Questions about the matrix below. Counting starts at 0.
1) Read off the entry at row 2, column 0.
2) Read off the entry directly below 155.
3) Read off the entry at row 1, column 2.
4) Read off the entry just right of the smallest entry.
5) Read off the entry in row 0 and column 0.
6) Read off the entry in row 0 and column 1.
7) Read off the entry in row 1 and column 0.
[[129 128 128 128 130 127 127 128 127 128 129 127 127]
 [119 133 119 131 129 129 122 124 123 120 130 122 126]
 [128 131 130 143 122 125 128 132 127 120 139 131 135]
 [142 116 141 122 136 114 133 143 112 137 137 112 129]
 [134 155 119 105 132 119 112 142 128 127 132 127 129]
 [130 124 134 126 126 125 127 125 130 131 129 132 128]
 [131 127 130 124 130 132 125 132 130 127 121 132 128]
 [127 128 131 124 124 130 124 128 131 123 126 126 132]]
1) 128
2) 124
3) 119
4) 132
5) 129
6) 128
7) 119

data =
array([[129, 122, 123, 137, 128, 117, 115, 130, 130, 127, 115, 140],
       [127, 116, 140, 125, 126, 124, 132, 124, 139, 129, 142, 123],
       [122, 131, 130, 136, 130, 129, 128, 137, 129, 134, 129, 122],
       [118, 124, 133, 128, 125, 144, 118, 139, 109, 116, 125, 124],
       [143, 141, 127, 122, 123, 126, 124, 123, 136, 103, 125, 124],
       [125, 130, 128, 116, 127, 142, 119, 131, 112, 112, 128, 121],
       [119, 109, 141, 128, 127, 124, 139, 122, 137, 134, 146, 132],
       [128, 129, 127, 126, 121, 133, 120, 128, 116, 126, 125, 127],
       [135, 136, 120, 123, 123, 139, 138, 124, 128, 138, 126, 128],
       [119, 134, 141, 142, 122, 121, 131, 136, 120, 139, 140, 116],
       [147, 141, 127, 116, 129, 126, 127, 118, 139, 107, 124, 127],
       [135, 141, 127, 123, 129, 130, 122, 130, 125, 121, 119, 122],
       [143, 134, 129, 124, 126, 120, 128, 127, 128, 118, 131, 128],
       [129, 129, 126, 127, 126, 124, 129, 137, 129, 130, 129, 123],
       [124, 149, 137, 147, 127, 120, 129, 129, 118, 132, 140, 113]])
Read off the entry in the top-left corner.
Answer: 129
Read off the bottom-right entry.
Answer: 113
Read off the 2nd-last entry, reading row by row.
Answer: 140
Read off the entry in the bottom-left corner.
Answer: 124
The largest entry in the first row is 140
The first entry in the row that holds the smallest entry: 143
The entry just right of the smallest entry is 125
The entry directly above the smallest entry: 116
The fourth entry from the end, reading row by row is 118
Read off the minimum.
Answer: 103
Read off the second smallest entry.
Answer: 107
The bottom entry of the column that holds the largest entry -> 149
Read off the third entry in reading order.
Answer: 123
Read off the third entry from the end, reading row by row.
Answer: 132
The smallest entry in the first column is 118
Read off the 3rd entry on the main diagonal.
Answer: 130
Read off the entry directly below the smallest entry.
Answer: 112
Read off the entry just left of the smallest entry.
Answer: 136
The second entry, reading row by row: 122
The entry just right of the largest entry -> 137
Read off the entry directly above the largest entry.
Answer: 129

Questions about the matrix below.
1) What is the first entry in reading order?
2) What is the largest entry in the first row?
3) What is the largest entry in the last row?
4) What is the 1st entry on the diagonal from the top-right corner?
134  139  121  129
135  139  125  127
122  120  152  122
1) 134
2) 139
3) 152
4) 129

grid =
110	133	142	130	142	131	134	133	115	122	129	128
129	148	138	140	135	150	146	154	125	127	118	118
113	144	139	142	140	148	146	147	115	121	127	122
123	145	115	142	115	152	141	149	118	120	124	141
137	132	114	129	115	134	129	133	134	130	125	136
144	122	132	125	130	119	123	121	141	139	123	117
124	128	120	127	120	121	119	122	124	135	132	122
146	114	120	122	118	116	118	114	143	123	136	128
117	115	138	110	141	105	112	108	123	133	130	130
108	139	115	133	112	140	130	138	106	141	126	129
134	140	126	147	127	144	142	142	131	119	137	112
What is the fifth entry from the end, reading row by row?
Answer: 142
The 2nd entry from the end, reading row by row: 137
The third entry, reading row by row is 142
The last entry, reading row by row is 112
The entry in the top-right corner is 128
The third largest entry: 150
The first entry of the smallest entry's row is 117
The entry directly above the smallest entry -> 116
What is the bottom-left entry?
Answer: 134
The 1st entry in reading order: 110
What is the entry just left of the largest entry?
Answer: 146
The entry just right of the smallest entry: 112
What is the fourth entry, reading row by row?
Answer: 130
The 2nd entry in reading order -> 133
What is the last entry in the row that holds the smallest entry?
Answer: 130
The largest entry in the first column is 146
The third entry from the end, reading row by row: 119
What is the top entry of the column that holds the largest entry?
Answer: 133
The entry directly below the smallest entry: 140
The fifth entry in reading order: 142
The entry just left of 106 -> 138
The entry just left of the smallest entry: 141
What is the bottom entry of the column that holds the smallest entry?
Answer: 144
The second smallest entry -> 106
The second entry on the diagonal from the top-right corner -> 118
What is the entry just right of the largest entry?
Answer: 125
What is the first entry in the row that holds the largest entry?
Answer: 129
What is the fourth-last entry, reading row by row?
Answer: 131
What is the smallest entry in the first column?
Answer: 108
The third entry on the main diagonal -> 139

M =
[[142 117 125 120 114 112 130 117 126 116 117 114 122 134]
 [120 121 129 137 123 117 113 127 129 125 128 130 123 116]
 [123 122 127 125 120 124 121 119 119 125 119 120 124 124]
 [125 132 127 105 117 124 126 133 118 109 117 114 135 137]
 [128 147 105 118 139 131 144 131 125 134 130 136 143 140]
 [122 139 120 106 127 130 133 137 121 116 124 123 138 136]
 [122 113 140 144 119 115 107 128 135 123 131 129 116 110]
 [124 129 123 115 123 126 127 127 121 119 120 121 130 131]
 [113 126 124 128 138 139 125 129 128 134 134 136 118 115]
 [114 120 125 128 114 119 109 110 107 126 109 115 126 119]
 [127 145 105 122 143 134 146 133 129 137 136 141 139 136]
 [124 136 112 115 131 132 136 125 118 128 123 126 133 134]
 [125 134 115 124 131 125 131 124 124 130 124 131 134 131]
 [124 125 127 126 125 125 123 124 124 125 123 125 125 125]]
Counting starts at 0.
The entry in row 0 and column 2: 125
The entry in row 2 and column 2 -> 127
Which number is the entry in row 0 and column 1?
A: 117
The top-left entry: 142
Which number is the entry directly above the largest entry?
A: 132
The entry at row 1, column 0 -> 120
The entry in the bottom-left corner: 124
The bottom-right entry is 125
The entry in the top-right corner: 134
Which number is the maximum?
A: 147
Which number is the entry in row 2 and column 0?
A: 123
Which number is the entry at row 2, column 1?
A: 122
Which number is the entry directly below the largest entry?
A: 139
Which number is the entry at row 1, column 2?
A: 129
The bottom entry of the column that holds the largest entry is 125

Read these off the matrix that follows. Counting starts at 0.
1) Which number is the entry in row 0 and column 1?
2) Which number is the bottom-right entry?
3) Which number is the entry at row 2, column 0?
4) Which number is the entry just left of the largest entry?
5) Which number is the entry directly above the smallest entry?
6) Which number is the entry in the top-right corner?
7) Which number is the entry in the top-left corner?
8) Which number is the entry in row 0 and column 2?
[[126 122 125 147 132 130 127 113 125 132 138 125 125 123]
 [144 110 133 104 102 113 125 115 136 114 109 125 135 113]
 [138 122 126 128 134 146 148 124 117 122 152 126 104 138]
 [137 123 126 128 135 146 147 126 117 122 151 127 105 139]
 [140 127 128 113 130 144 148 136 119 119 143 128 107 141]
 [141 129 130 103 125 139 145 141 122 116 134 130 112 141]
 [141 112 132 110 104 113 123 114 135 117 110 125 137 112]
 [137 125 129 113 124 133 138 132 125 120 131 128 119 133]
 [140 122 131 109 118 129 136 130 127 118 125 128 122 129]
 [133 125 125 136 139 146 145 125 117 126 153 127 107 138]
 [133 131 132 102 117 121 127 142 133 121 111 131 134 129]
 [136 108 129 133 113 117 123 100 132 123 124 122 132 110]
 [140 110 127 135 123 133 137 105 123 121 143 122 115 121]
 [137 108 129 131 112 116 123 101 132 122 122 122 134 109]]
1) 122
2) 109
3) 138
4) 126
5) 142
6) 123
7) 126
8) 125

Questions about the matrix below. Indices start at 0.
1) Give the entry in the bottom-left corner.
2) Give the entry directly below 136.
3) Give the entry in row 0 and column 1.
4) Give the entry just right of the centre entry.
5) Give the entry in the top-left corner.
6) Give the entry at row 2, column 0.
7) Give the entry in row 0 and column 2.
8) Give the entry in the bottom-right corner.
[[136 129 122 125 119]
 [128 125 133 132 127]
 [128 122 128 132 120]
 [123 140 127 124 143]
 [130 116 152 131 108]
 [134 115 128 145 128]
 [132 139 133 115 127]]
1) 132
2) 128
3) 129
4) 124
5) 136
6) 128
7) 122
8) 127

W = [131 150 137 143 127 142 110 126 126 122 130 130 124 130 137]
The entry just right of the centre entry?
A: 126
The entry just right of the smallest entry: 126
The entry just right of the largest entry: 137

Read these off the array that follows.
1) Report the entry at the centre.
2) Report the entry directly above 119.
3) Report the first entry on the main diagonal.
4) Report the entry just right of the centre entry.
5) Report the bottom entry of the column that holds the smallest entry.
6) Report the top entry of the column that holds the largest entry.
7) Report the median entry.
8) Report the 2nd entry, reading row by row.
[[130 120 136 147 104 126 145]
 [135 120 145 133 101 127 142]
 [136 120 143 125 105 125 142]
 [139 123 140 131 101 127 144]
 [128 119 138 135 102 129 145]
 [136 121 142 138 105 121 139]
 [135 120 139 151 102 129 149]
 [128 112 137 138  99 129 149]
 [132 120 152 135 101 127 139]]
1) 135
2) 123
3) 130
4) 102
5) 101
6) 136
7) 131
8) 120
